128 stands for zero in the data rows.
Some points, each followed by its number:
[ 89 167 167  89  89 128 167 167 128 167 128 128 167  89 167  89  89 128 167 167] 0
[167  89 128 167 167  89  89 128  89  89 128  89  89 167 167 167 167 128  89  89] 1
[167  89 128 167 167  89  89 128  89  89 128  89  89 167 167 167 167  89  89  89] 2
[128 128 167  89  89 128 167 167 128 128  89 167 167 128 167 128 128  89 167 128] 3
[167  89  89 167 167 128  89 128 128  89 128  89  89 167 128 167 167 167  89  89] 4
[128 128 167 128  89 128 167 128 167 128 128 128 167 128 128 128  89  89 167 128] 5
[167  89 128 167 167  89  89 128  89  89 167  89  89 167 128 167 167  89  89  89] 6
[128 128 128 128 128 128 128 167  89 128 128 128 128 128 167 128 128 167 128 128] 7
[128 128  89  89 128 167  89  89 167 128 128 128  89 128  89  89 167 128 128 128] 8
[167  89  89 167 167  89  89  89  89  89 167  89  89 167 128 167 167  89  89  89] 9
[ 89 167 167  89  89 167 167 167 167 167  89 167 167  89 167  89  89  89 167 167] 10
[ 89 167 128  89  89 167 167  89 167 167 128 167 167  89  89  89 128 167 167 167] 11
[167  89 167 167 167  89  89 167  89  89  89  89  89 167 167 167 128  89  89  89] 12
[128 128  89 167 167  89  89 128 128 128 128 128  89 128 128 167 167 167 128 128] 13
[128  89 167 128 128  89 128 167  89 128 128  89 128 128 167 167  89 128 128 128] 14
[ 89 128 128 128  89 167 167  89 167 167 128 167 128  89  89 128 128 167 128 167] 15
[128 128 128 128 128 128 128 128 128 128 167 128 128 128 128 128 128 128 128  89] 16
[ 89 167 167 128  89 128 167 167 128 167  89 167 167  89 167 167  89 128 167 167] 17
[ 89 167 167  89  89 167 167 167 167 167  89 167 167  89 167  89  89  89 167 167] 18
[128 128 128 167 128  89 167 167 128 128 128  89 167 128 167 167  89  89 128 128] 19
[167 128  89 128 167 128  89  89 128  89 167 128  89 167  89 128 167 128  89  89] 20
[167  89 128 167 167  89  89 128  89  89  89  89  89 128 167 167 167  89  89  89] 21
[167 128  89  89 167 167  89  89 167 128 167 167  89  89  89  89 167 167  89 128] 22
Which two points above are nearest to each new point? Their numbers follow each, nearest first.
[128 167  89  89 128 167 167  89 167 128 167  89 167 128  89  89 167 128 128 128] ~ 8 16
[167  89  89 167 167 167  89  89 167  89 167 167  89  89  89  89 167 128  89  89] ~ 22 20
[ 89 128 167 128  89 128 167 167 128 167  89 128 167  89 128 128  89 167 167 128] ~ 17 0
[167  89 128 167 167  89  89 128  89  89 128  89  89 167 167 167 167  89  89  89] ~ 2 1
[128 128 128 128 128 128 128 128 128 128 128 128 128 167  89 128 128 128 128 128] ~ 16 7
[167 128  89 128 167 128  89  89 128  89 128 128  89 128 128 128 167 167  89  89] ~ 20 4
[167  89  89 167 167  89  89  89  89  89 167  89  89 128 128 167 167  89  89  89] ~ 9 6
[167  89 128 128 128  89  89 128  89  89  89 128 128 128 128 167 128 128 128  89] ~ 21 1
[167 128  89 128 167 128  89  89 128  89 167 128  89 128  89 128 167 128  89 128] ~ 20 22
[ 89 167  89  89 128 167 128  89 167 167 128 167 128  89  89  89 128 167 167 167] ~ 11 15
[167  89 128 167 128  89 128 128  89  89 167  89 128 167 128 128 167 128 128  89] ~ 6 1
[167 128  89 167 167  89  89  89 128  89 167  89 128 167  89 128 167 128  89 128] ~ 20 9
[ 89 167 128  89  89 167 167 128 167 128 128 167 167  89  89  89  89 167 167 167] ~ 11 15
[128 128 128 128 128 128 128 128 128 128 167 128 128 167 128 128 128 128 128  89] ~ 16 7
